Named moves (each a turn or a mirror), then the moves between two rows, first move first; the first pair answered
move Z374:
-33 55 -28 250 149 -236 53 -114 48 -69 3 -173 199 -37 -65 71 -44 152 -13 => 87 -145 49 -156 -138 53 95 9 207 49 99 208 -92 200 -44 31 108 70 121
-187 272 39 -43 -57 217 -154 -107 -182 -57 139 294 -140 23 115 -124 18 -107 -134 => -227 306 2 89 45 95 -173 -144 -250 -96 130 161 -42 -74 101 -131 -29 -62 -178
225 119 -81 -182 -43 192 -73 -119 -69 -253 -2 -103 -77 240 -3 -243 -79 16 -9 => 193 173 -87 -68 45 111 -74 -144 -145 -292 -45 -220 -6 168 -12 -213 -120 48 -65
move Z711:
71 121 133 -135 100 122 49 -3 -131 67 1 126 -35 81 -2 -76 146 79 -101 => 61 106 140 -102 118 148 42 8 -148 79 4 143 -11 78 14 -64 142 89 -105
-7 250 53 -133 -53 -1 9 156 -137 -42 -15 -5 71 -56 -36 -69 142 -83 43 => -44 233 81 -114 -21 -21 28 166 -100 23 15 5 98 -103 -38 -58 140 -81 59
-83 -124 -158 251 -125 -358 -4 -49 12 -58 -122 -211 69 -64 53 130 -80 -6 20 => -100 -139 -134 242 -101 -345 15 -44 8 -35 -92 -204 93 -83 59 148 -93 -13 47
-126 105 -7 213 195 -171 5 -36 -131 59 48 -148 48 41 -107 105 88 -84 -110 => -84 108 -12 186 190 -163 -2 -53 -147 17 30 -171 30 57 -142 105 89 -63 -92
move Z938:
-110 50 304 -99 356 -151 -73 109 276 181 107 81 143 -201 66 115 -64 127 -311 => 18 -68 298 -399 110 98 -81 168 327 136 130 276 -116 40 4 43 93 76 -194
-44 35 23 247 118 -159 -47 -28 -57 55 42 -157 112 -192 113 -20 -212 45 -31 => -29 133 173 -11 191 132 -52 -11 -50 165 156 91 37 -143 89 -108 -123 -4 -52
-75 197 98 103 183 -108 -133 -31 -75 -54 195 188 31 96 38 265 -204 162 -79 => 6 158 140 -70 101 69 -146 20 -55 -42 214 305 -107 214 11 228 -135 112 -58
-55 -76 23 -110 -21 194 -19 76 127 -4 52 142 -100 91 51 35 -11 -31 72 => -30 -183 -86 27 -119 40 -18 60 169 -131 4 8 -105 96 50 88 -29 -15 101
move Z790:
-47 128 -161 196 41 1 -90 -21 366 100 -23 -32 158 -329 -163 4 -275 -229 -25 => 164 240 -224 -52 -78 210 -191 -101 154 -169 -57 -83 -49 -47 -343 -177 -154 -219 -19
39 154 138 -91 34 124 64 12 2 40 58 36 14 -134 -93 -164 21 75 -55 => 23 99 141 -80 6 110 62 63 73 96 69 105 57 -164 -59 -138 -5 61 -22
93 71 112 8 204 -11 308 -232 -24 156 316 -297 50 -159 26 -6 -20 135 -59 => 241 9 110 -242 35 184 303 -210 -31 92 315 -171 -179 40 -25 -104 79 97 19
Then:
Between the rows of a pair lie two moves.
71 -261 -124 35 -243 -58 15 -11 23 -139 -65 -75 -137 223 -92 46 23 -33 120 => 28 -271 -127 129 -218 -133 20 8 26 -120 -74 -104 -83 171 -53 94 -3 -32 119 -> Z374 Z790
-72 347 581 -193 347 266 -174 136 456 284 57 166 -92 -11 27 73 312 -64 81 => 136 -185 68 155 -314 -306 -193 114 513 -173 -294 -282 -294 227 -10 256 298 -64 291 -> Z938 Z938
-180 -49 -34 220 44 -152 51 17 84 113 2 39 230 -184 111 138 -70 18 -81 => 66 159 -99 24 3 23 -69 -128 -233 -269 -95 -176 45 69 -128 -58 37 24 -133 -> Z790 Z938
73 54 -214 6 77 -220 9 -45 5 -42 -84 -199 -11 -107 -198 106 -128 143 174 => -7 -13 -138 32 74 -239 58 18 111 140 5 -60 48 -187 -98 212 -136 110 214 -> Z374 Z790
-365 329 257 157 418 430 -250 -83 19 608 114 113 289 -226 -162 -234 104 -140 38 => -275 392 15 506 406 144 -338 -261 -220 223 -75 -382 348 -222 -307 -235 18 -64 -24 -> Z938 Z374
-29 270 -57 -11 124 -133 -91 -92 -181 -189 -71 -258 142 -90 -138 -82 -102 99 -190 => 38 -217 -201 -40 -360 -261 -15 45 126 -137 -153 -91 -64 72 -45 53 -59 16 30 -> Z790 Z938
207 469 430 -208 59 239 5 122 66 -68 150 232 -188 269 -218 -75 154 -135 -38 => 193 253 424 -212 -121 189 57 209 252 48 153 378 -221 279 -135 12 159 -166 53 -> Z374 Z790
117 -84 -242 -153 -85 171 -82 21 177 23 -143 -154 -302 169 -202 -165 306 21 20 => 30 -265 -320 68 -168 -72 -27 54 296 88 -188 -181 -211 66 -117 -16 226 12 73 -> Z938 Z790
-250 -165 105 231 147 -147 43 143 240 248 151 139 184 -247 262 161 -90 12 25 => -287 -16 133 219 318 -85 21 80 142 232 155 94 266 -298 230 104 -87 29 -42 -> Z938 Z374
74 241 -149 -14 -40 -189 250 -131 -65 -77 -74 -156 42 92 -151 -51 -268 43 156 => 70 365 -3 -184 88 32 244 -128 -90 60 32 19 29 75 -141 -110 -247 26 130 -> Z938 Z938
